(in the rows, 128 means zero)
The same turns and mirrors carry the whole set onto itself, and each row onto the other rows of its family. Which rows share a family with each named row? Give them in list order.
These 36 rows form 9 families of 4 rows each.
leku: [ 85 139 121 148 149 104 143 146]
tovok: [145 154 153 154 126 122 124 117]
sobog: [122 123 125 126 165 113 116 134]
vabi: [108 156 118 172 133 167 136 142]
mosuf: [ 82 139 121 152 140 122 146 156]
vit: [ 76 130 129 141 135 140 136 133]
lafa: [113 127 120 141 152  95 113 150]
Dunu: [149 160 154 144 128 122 107 139]
sok: [104 143 114 149 134 170 145 141]
funo: [129 115 119 132 156 107 117 136]
Far: [110 151 105 161 133 170 117 138]
zil: [151 165 144 164 128 127 125 122]
pugi: [155 155 138 157 121 131 108 128]
rodaf: [157 163 136 157 141 132 108 130]
Pugu: [140 132 120 128 142 102 113 148]
Doti: [ 86 166 124 143 123 119 141 155]
peb: [ 83 138 122 149 120 119 137 155]
Kasu: [131 112 127 132 148 115 114 127]
Fise: [159 159 118 131 135 133 118 127]
takam: [105 159 112 158 125 169 133 128]
Dupo: [125 153 116 178 128 164 125 136]
pifov: [106 150 100 148 125 165 121 148]
Zos: [116 155 107 155 143 173 126 139]
vini: [140 143 125 127 128  96 120 149]
Gul: [146 163 151 166 126 132 119 134]
Totir: [101 142 127 169 121 168 124 140]
pafos: [144 174 128 166 137 143 117 122]
fozi: [134 134 132 118 157 118 106 133]
Guf: [157 168 128 143 135 127 121 125]
rek: [ 89 150 131 151 129 109 143 166]
sabi: [ 97 145 140 165 111 158 128 135]
laman: [ 91 145 133 151 120 132 152 162]
zur: [125 133 125 121 151 100 120 126]
ritut: [ 80 156 129 150 129 109 137 151]
Buva: [ 77 142 134 148 137 129 144 137]
Deram: [131 135 132 132 157  97 112 142]

The rest of the family of Dupo: leku, lafa, pafos
The rest of the family of mosuf: vabi, rodaf, Deram
The rest of the family of fozi: Dunu, sok, laman
The rest of the family of takam: pugi, peb, zur
The rest of the family of Gul: sobog, Zos, rek
The rest of the family of zil: funo, Far, ritut

The same turns and mirrors carry the whole set onto itself, and each row onto the other rows of its family. Which rows share a family with each named row? Give them in list order.
These 30 rows form 5 families of 6 rows each.
Nore: [133 116  96 136 120 149 107 114 134 130 131 117 211 120]
pagiz: [116  94  87 149  75 143 125 111 144 146 108 150 182 158]
zom: [112 131 103 181 109 156 135 162 136 141 109 167 175 115]
miki: [114 107 145 181 121  87 124 140 144 136 116 122 165 136]
kago: [116 135  96 157 130 118 122 123 132 112  83 162 179 123]
bupe: [124 101 129 125 118 117 113 135 152 142 150 108 192 141]
buv: [128 122  76 153 109 154 120 113 136 139 112 134 217 131]
ruvi: [109 101 117 143  97 108 119 123 140 118  93 165 146 145]
Ven: [118 124  99 177 105 169 133 159 137 148 125 154 190 117]
dife: [113 131 119 174 122 140 126 169 132 125 112 164 162 106]
kud: [118 133  75 165 115 140 126 119 134 128  89 159 203 134]
kepef: [106 104  95 154  81 125 128 118 143 132  87 168 163 156]
tuzi: [124  82 101 135  77 144 114 112 143 146 128 130 183 145]
dud: [126  83 122 123  91 129 104 116 143 130 133 125 168 138]
Semok: [110 113 112 204 102 109 140 135 146 153 102 139 187 152]
Zumig: [123  97 125 183 103 120 127 132 148 157 137 104 199 144]
Gat: [103 127  96 163 109 111 145 140 152 141  89 167 184 164]
bisur: [120 102  99 140 100 139 127 130 154 160 141 117 214 158]
piza: [110 118  85 162  97 134 142 133 156 159 110 148 209 167]
nug: [130 117 117 130 134 127  99 121 132 114 125 120 186 109]
rukos: [126 114 125 156 117 158 114 161 134 135 145 133 178 101]
kudir: [118  91 129 125  99 111 109 121 141 117 114 143 149 136]
bar: [107 115 130 196 114  89 135 141 144 140 100 138 167 145]
tekob: [117 104 110 195  95 120 138 130 148 164 121 119 200 154]
gen: [120 128 116 140 139 113 107 126 129 104 101 143 174 111]
zino: [119 123 130 160 124 143 115 168 132 125 129 147 162 101]
maz: [113 111 138 127 131  96 113 144 148 123 129 129 167 138]
zenag: [125 115 108 164 107 171 122 158 139 148 141 135 192 110]
gofe: [122  98 143 174 114 103 117 137 145 144 138 103 179 135]
runor: [102 122 123 148 128  89 130 146 150 124  97 156 163 148]

The rest of the family of rukos: zom, Ven, dife, zino, zenag
The rest of the family of pagiz: ruvi, kepef, tuzi, dud, kudir
The rest of the family of nug: Nore, kago, buv, kud, gen

The same turns and mirrors carry the whole set onto itself, and each row onto the other rows of its family. Which rows share a family with each named row? Give them in list order.
These 21 rows form 7 families of 3 rows each.
fil: [144 139  95 102 122 148 123 147]
Sab: [140 138 111 103 130 142 127 147]
bis: [117 118  90  87  84 153 142 103]
doso: [116 114  71  89 126 123 112 152]
ninek: [111 103  71 114  87 114 130 100]
padi: [129 128  98 139 126 134 127 142]
pekof: [ 87 130  82  82 100 128 150 130]
rut: [120 110 108  94  79 115 150  95]
tado: [121 107 120  92 145 119 120 137]
rebi: [ 90 108  91 109 105  94 141 113]
biduv: [133 142  97 100 129 140 126 155]
dak: [129 104  88  95 103 160 124  93]
vapip: [128 128  94 139 126 134 126 145]
talo: [110 117  83  94  77 111 149 110]
Muf: [100 117 105  93  87 101 153 115]
fum: [103 122 129  86 112 135 158 107]
sedi: [ 86 119  66  83 113 129 131 137]
neve: [114 100 108 117 103 109 137  91]
Negig: [130 128  96 139 125 138 127 142]
Mesot: [ 99 111 127  94 137 124 139 113]
Vuz: [146 103  93  97 120 146 106 121]

The rest of the family of Mesot: dak, sedi
The rest of the family of tado: doso, Vuz
The rest of the family of Negig: padi, vapip
The rest of the family of biduv: fil, Sab
The rest of the family of rebi: ninek, neve

The same turns and mirrors carry the whole set onto itself, and each row onto the other rows of its family. Which rows share a family with each named row? Give them in list order.
These 30 rows form 5 families of 6 rows each.
Govar: [130 113 176 110 121 127  92 104 124 145 150 120 114 144 167 145 106 136
 139 122 103  88]
bemi: [152 140 124 107 145 137 124 113 109 129 113 124 106 108 131 132  96 127
 126 176 150 111]
nese: [131 118 129 102 112 117  76 128 115 150 155 120 123 137 150 155 117 146
 140 120 124  88]
Risu: [157 123 132  97 172 135 129 124 135 130 129 119 110 119 131 144  93 117
 126 168 122 108]
bonis: [163 136 117 122 112 118  98 102 138 136 124 108 120  72 139 126 132 149
 128 135 121 152]
mugar: [127 138 156 122 103 116  86 127 139 158 155 122 110 137 138 136 136 149
 143 127 100  99]
vulo: [145 127 145 100 153 141 147 111 129 147  98 135 124 116 128 130 121 123
 114 157 142  98]
Zagog: [164 133 123 115 112 119  90 112 157 142 137  89 114  97 152 113 130 143
 123 122 107 121]
dezap: [132 165 154 135 145 124 115  72 111 126 121 122 156 141 120 103 117 129
 136 138 132 115]
puf: [136 160 144 126 141 122 145  98 131 131 132 131 158 153 126  96 128 112
 129 122 122 123]
biba: [144 128 115  97 164 124 143 115 113 122 131 132 119 130 133 149 116 120
 126 153 151  90]
sikek: [156 133 113 125 116 129 137 122 142 149 120 135 121 133 188 129 123 135
 129 103 117 157]
vide: [140 106 141 112 143 137  93 107 113 100 142 133 145 140 151 160 105 139
 136 139  85 153]
Reg: [134 151 149 136 127 137 119  92 127 148 108 125 151 153 137  92 117 146
 132 126 103  98]
Nelo: [141 104 153 100 155 137 127 103 133 108 125 135 147 133 164 157 129 125
 120 115  81 141]
Megu: [117 147 174 101 143 148 105  96 116 125 129 121 157 153 118 122 106 147
 141 137 131 110]
Kobi: [131 101 118 108 165 136 109 106 129 101 131 135 164 116 137 158 109 118
 131 121 100 129]
buro: [136 135 121 121 118 128 121 110 125 123 128 139 131 126 178 149 123 112
 131 106 145 172]
kodor: [133 152 123 138 140 112 115  88 127 138 127 123 168 151 119 109 140 146
 133 110 118 114]
rogo: [158 157 123 110 125 130 135 100 143 131 124 113 111  91 129 111 124 162
 133 140 148 146]
digu: [147 143 123 103 137 138 139 110 142 113 132 125 113  94 166 145 108 137
 141 120 140 172]
Kovu: [123 142 123 137 134 134 130 111 154 125 113 127 139 141 172 135 131 106
 128 100 140 147]
Nat: [140 149 150 104 137 142 118 104 124 141 128 114 117 122 109 119 102 164
 137 165 153 106]
Fab: [130 150 168 106 113 116  73 111 101 141 144 122 120 151 153 146 133 146
 142 132 113 103]
rulu: [136 126 141  93 125 143  96 119 132 104 144 123 129 113 173 152 102 144
 147 108  95 162]
mas: [132  89 137 107 143 154 112 121 132  93 143 130 136 131 140 154 110 127
 123 147  94 124]
Teko: [133 155  96 118 121 116 126 121 126 134 121 132 133 125 177 132 129 114
 139  91 139 127]
vuras: [114 149 170  96 121 141  81 114 122 127 132 124 145 151 162 146 115 146
 151 107 106 131]
kosak: [158 126 103 126 131 107 100  96 140 130 147 105 117  81 132 127 119 155
 139 129 103 110]
nulot: [167 102 132 123 120 124 123  96 152 148 141 112 114  79 139 119 107 146
 120 134 121 126]

The rest of the family of puf: Risu, mugar, Zagog, Kovu, mas
The rest of the family of kosak: nese, biba, Kobi, kodor, Teko
The rest of the family of dezap: bemi, bonis, vide, buro, Fab
The rest of the family of digu: Megu, rogo, Nat, rulu, vuras

The same turns and mirrors carry the whole set onto itself, and each row onto the other rows of its family. Which rows share a family with each named row? Give them in list order.
These 36 rows form 6 families of 6 rows each.
Gumur: [103 120  76 109 121 130 123 112  94 136 107 141 109  74 170 125 162 145
 123 133 114 116 124 127 117 146 181 120 124 124 107 134 110 120 139 125
 144 136 133 147 106 140]
sonu: [108 140  82 121 111 162 119 128 169 105 121  96 136  90 141 118 142 145
 144 144  96 116 135 157  95 111 100 131 155 114 108 142  98  95 117 113
 161 132 132 126 114 155]
sogir: [114 106 102 147 108 126 104 120 151 105 132 150 107 117 155 134 166 154
 158 148 118 126  98 147  87 120 115 146 160 145 141 158  84  87 120 143
 137 148 114 122 139 142]
pizef: [117 112 103 172 107 139 120 102 149  93 133 108 117 105 148 111 170 143
 143 175 138 113 117 100 117 113 122 153 145 128 121 138  80 113 121 133
 119 122 134 125 131 145]
maf: [111 123 107  89 114 146 114 124 134 108 102 147  86  78 163 100 110 133
 123 109  93 110 111 141 152 151 153 151 150 104 121 120 121 123 129 117
 127 160 137 140 111 135]
vuf: [ 99 112 143 122  82 125 123 108 128 119 165 139 124 131 158 137 182 129
 166 102 126 128  85 135 103 129 135 112 165 142 117 151 136  91 123 110
 129 137 123 105 120 156]
Guv: [127 110 121 135  81 130 136 105 129 162 141 133 119 111 146 135 169 111
 138 131 124 133  88 104  84 144 145 100 150 135  87 137 116  97 142 127
 121 116 129  99 112 149]
pel: [125 111 126  76 121 142 136 143 167 116 137 115 119  83 145 108 116 124
 130 122 109 106  96 144 117 113 138 118 163 118  88 112 124  55 116 100
 125 122 133 122  89 141]
peva: [110 109  85 156 117 136 130 130 144 137 111 124 111  95 145 124 174 147
 144 162 110 116 128 127  79 138 131 124 141 140 111 148  81 101 146 144
 153 107 123 122 135 144]
Guman: [108 104 117 136 119 123  96 147 187 108 154 149 110  88 126  91 142 130
 131 153 115 111 145  90 130 149 126 140 169 114  99 146 118  75 102 151
 122 123 115 137 105 164]
kos: [112  93 144 104 107 133 144 136 171 106 132 131  93  89 141  86 125 110
 145 107 112 106 100 118 144 136 139 119 188 114  91 120 141  86 116  99
 123 115 126 113 105 148]
gefat: [100 124 141  99 112 115 127 117 162 119 153 131 102  98 168 100 158 114
 120 138 115  95 124 105 145 150 163 127 144  92 104 141 140  81 131 122
 110 133 149 137  93 175]
Muzun: [105  80 101 141 130 115 118 156 143 127 127 141 114  81 119 115 154 144
 146 136 114 114 127 111 100 142 142 123 146 160  91 136  99  90 120 148
 155  84 104 135 126 123]
Rep: [100 133 158 113  92 102 119  99 165 127 163 121 117 121 145 117 164 103
 122 118 105 114 111  88 126 146 135 127 133 100 102 141 148  97 131 137
 118 130 138 118  99 163]
Turov: [108 125 101 133 120 167 102 123  99 103 130 129 116  78 161 106 160 152
 124 147 134 113 128 113 147 144 159 158 128 131 121 117 105 135 133 115
 110 151 137 136 123 138]
Neto: [123  86 109 115 105 133 141 136 126 151 140 149 107  84 157 111 152 122
 140 137 135 114 101 113 113 149 179  98 165 135  80 130 116  73 127 115
 113 110 129 125 101 152]
viteb: [ 91 130 138 111 128 117  83 143 148 116 144 144 117  91 125 111 145 135
 107 115  86 115 140  98 135 167 130 157 112 123 113 127 141 117 136 155
 133 138 118 130 115 135]
pobo: [111 129 113 157 101 131  98 122 188 119 147 131 115 107 134 109 159 127
 129 165 107 121 140  96 105 146 103 142 156 103 113 158 107  94 122 153
 124 138 126 119 118 172]
gebu: [102 116 101 115 107 105 107 108  97 138 123 139 126  87 133 141 158 135
 125 101 108 132 110 103 110 144 158 120 115 144  95 130 130 132 128 143
 155 120 113 133 107 118]
silad: [110  81 118 154 120 119 108 132 149  86 147 124 120  88 122 101 149 140
 147 149 144 110 116  86 141 118 136 151 152 147 102 125  98  99  98 137
 121  99 114 140 119 126]
Kog: [ 97 124 110 109 137 134 113 118 104  97 116 152 107  88 178 123 175 167
 126 123 111 122 105 150 112 128 154 141 142 136 141 134 130 110 135 110
 139 170 118 117 121 140]
sozo: [118 126 139 129  83 145 147  99 173 120 123 110  97 116 154 107 148 107
 144 122  99 119  93 121 109 130 110 122 174 102 110 133 129 111 141 102
 127 134 139  90 118 158]
meli: [112 141 111  83  89 140  90 123 136 126 138 117 141  98 125 142 111 128
 127  90  88 132 102 141 112 129 113 136 125 128  97 122 125 111 118 130
 145 144 123 131  99 121]
logev: [ 94 148 117 117 129 140  96 132 146 119 128 137 106  90 156 109 155 142
 105 146  88 106 148 116 128 166 137 157 114 107 130 136 123 116 153 145
 127 155 137 133 119 156]
doro: [104 118 128 139 106 141  86 120 103 105 146 126 135  93 123 120 155 141
 126 116 126 130 114  88 139 144 137 158 119 150 106 111 124 148 122 133
 120 132 115 124 121 118]
zako: [ 94 113 131 110 131 111  98 123 106  98 133 155 119  91 145 131 168 158
 129  94 105 133  94 128 111 126 141 139 138 153 128 127 147 115 119 124
 147 150  97 110 120 117]
benag: [101 114 102 108 117 139 106 151 168  99 137 109 141  81 112 116 124 140
 148 114  98 118 131 135 113 112 104 129 158 133  89 130 121  87  92 122
 165 108 108 135 104 134]
Gaves: [ 95 100 112 135  99 127 102 141 174  94 125 133 109  96 108 103 119 128
 162 106  93 119 130 118 132 138 100 143 170 131 104 139 114 121  99 138
 161 111 108 135 128 130]
Mor: [114  93 145 115 106 142 134 129 129 112 157 122 111  99 160 101 153 124
 143 134 150  95  99 108 156 140 172 139 142 132 101 114 111  91 132 107
  90 112 148 135 114 143]
dav: [ 97  96 129 103 102 134 131 130 125 109 159 151 112 106 175 116 170 135
 166 115 137 108  98 149 125 132 167 114 176 136 115 147 131  70 114  97
 123 138 129 126 116 164]
diba: [129 135 130  99  95 145 135 111 170 130 135  94 129 108 143 130 135 116
 129 124  99 124  86 139  87 107 105 119 149 114  98 125 120  80 133 110
 131 132 137  95 103 142]
rin: [109 134 127 107  89 125 101 104 137 118 113 133 104 105 132 125 117 119
 125  87  80 133  93 119 129 145 117 148 134 118 115 120 134 146 133 134
 138 154 125 114 117 118]
sunuk: [115 116 157 139  80 137 127 100 128 123 161 105 124 127 149 124 170 115
 142 128 138 116  88  97 124 133 137 139 128 134 107 122 113 114 145 120
 100 118 146 110 127 139]
Rifu: [113 139  86  73 107 162 104 133 133 120 123 124 124  82 159 125 112 138
 126 119  98 111 118 164 127 130 141 136 134 111 107 125 110  95 122 114
 136 157 142 146  97 140]
Dosak: [100 120  86 142  99 156 120 125 172  98 106 122  97  96 148  98 135 137
 157 143  96 109 137 144 126 139 106 145 171 108 127 149  90 119 120 124
 152 135 135 137 135 158]
Fomib: [107  80 112 129 123 112  99 146 152  98 142 166 107 101 141 121 147 155
 161 129 122 118 100 142 110 125 131 142 169 157 126 146  98  71  99 143
 137 128 102 137 130 129]

The rest of the family of Dosak: maf, kos, sozo, Gaves, rin
The rest of the family of Muzun: Gumur, Guv, peva, Neto, gebu
The rest of the family of viteb: Guman, gefat, Rep, pobo, logev
The rest of the family of Turov: pizef, silad, doro, Mor, sunuk
The rest of the family of diba: sonu, pel, meli, benag, Rifu

The same turns and mirrors carry the whole set onto itself, and each row onto the other rows of its family. Which rows share a family with each named row? Give them in list order.
These 32 rows form 4 families of 8 rows each.
nula: [129 144 129 107 126 112 137 152 137  99 151 140 128 160 126 178 129  97
 112 119 111 149 164 128 140 114]
bik: [132 127 127 136 134  99 120 113 118  83 142 121 145 169 115 145 109 102
  99 127 101 133 157 149 110 102]
mumu: [114 135 147 105 136 178 149 133  84 103 160 102 141 156 118 101 102 105
 164 120 114 115  92 135 135 109]
sutel: [111 151 154  93 144 153 167 134  81 118 140 124 136 177  94 122 120  94
 159 141 142 141  96 132 117 123]
gud: [120 155 137 133 135 101 125 128 131  72 126 115 141 143 115 139  98  95
  94 121 105 144 146 128 129 132]
Vonud: [132 135 135 130 111 145 112 142 111  82 131 136 139 143 113 137 114 111
 101 106  88 131 132 144 151 104]
fugu: [ 98 144 148 112 133 141 161 132  93  84 157 109 131 193 116 145 124 111
 185 144 157 117  89 136 120 121]
bol: [ 98 152 128  97 141 170 175 142  93 102 134 112 140 188 110 127 130 112
 171 146 136 129  98 132 125 110]
Gero: [107 151 163 122 152 146 170 112 104  76 155 100 133 152  99 122  92 114
 165 135 133 128  94 122 110 144]
katep: [138 124 118 149 114 114 112 124 114  79 157 121 131 146 123 144 114 111
 117 128 101 124 158 138 146  96]
rula: [124 127 127 118 137 116 134 129 123  89 137 118 149 142 126 157 106 111
  95 108  91 154 165 126 138 111]
Fam: [130 125 135 119 125 123 132 135 126  85 147 127 137 131 128 156 106 119
 100 110  87 145 164 132 144 103]
nazef: [ 99 132 153 117 146 145 162 111  85  72 150  90 138 174 116 114 101 125
 167 137 137 122  95 141 125 109]
getiv: [106 120 144 114 161 161 172 112 110  99 163  87 149 163 106 131 107 131
 149 138 145 121 105 146 103 122]
Vatok: [100 131 144 115 134 151 156 121  81  78 152  90 135 169 128 111  93 122
 175 135 137 113  96 143 132 111]
fuve: [110 124 141 111 142 162 182 148  93 122 159 102 136 179 105 131 135 121
 159 137 158 131 107 132 135 102]
gom: [131 137 136 123 140 101 133 110 118  76 134 131 151 143 132 158 107  91
  98 109 101 132 146 132 120 107]
fadir: [108 156 152 116 126 154 161 157 106  93 170 110 127 168 121 138 119  98
 185 132 144 110  93 113 133 138]
bim: [102 139 125 116 138 179 165 123  93  79 151  90 138 156 119 118 110 128
 178 143 120 113 101 133 141 114]
Noved: [135 145 133 117 124 108 138 136 105  98 131 156 148 159 122 163 142  83
 105 109 118 139 141 124 133  88]
zem: [102 133 143 114 141 142 186 147 114 113 167  98 123 168 124 144 116 120
 168 153 168 114 115 136 125 127]
gatu: [ 94 158 136 109 132 156 179 146 109  88 147 114 122 174 118 140 121 119
 183 156 145 114 106 127 125 128]
remez: [133 137 125 114 116 120 134 145 119 106 139 144 144 156 119 180 134 101
 113 121 116 154 161 124 144 109]
Vuda: [128 144 134 117 120 120 126 147 110 107 108 147 155 169 103 158 129  88
 100 124 119 148 140 132 133 116]
rom: [113 122 134 117 144 172 160 120 106 100 181  76 124 143 118 122 114 125
 164 141 140 119 108 139 141 110]
Gim: [101 146 143 102 136 148 158 131  81  97 152 107 125 193 116 130 128 102
 184 150 154 128  88 142 133 110]
desur: [131 129 122 136 117 103 127 147 101 109 135 134 147 185 116 146 139  98
 115 123 119 138 159 132 138  85]
tuke: [134 156 134 120 121  94 141 139 125  89 143 146 125 148 141 167 127  75
 113 123 120 129 149 122 139 103]
Bag: [129 135 134 141 114  85 135 147 125  93 145 141 117 173 127 157 117 103
 121 136 127 127 162 136 126 104]
zopos: [ 93 146 134 107 156 165 173 116 107  80 139  95 140 166 110 120 105 131
 165 147 122 120 102 143 109 125]
sog: [125 168 135 127 109 115 123 168 137  80 145 136 116 160 125 158 128  89
 117 118 111 134 140 126 150 115]
mot: [137 139 130 126 121 115 128 122 113  77 147 130 136 128 135 147 119  94
 107 106  94 129 144 128 150  86]

The rest of the family of gom: bol, bim, Noved, gatu, tuke, zopos, mot
The rest of the family of rula: nula, fugu, Fam, nazef, Vatok, remez, Gim

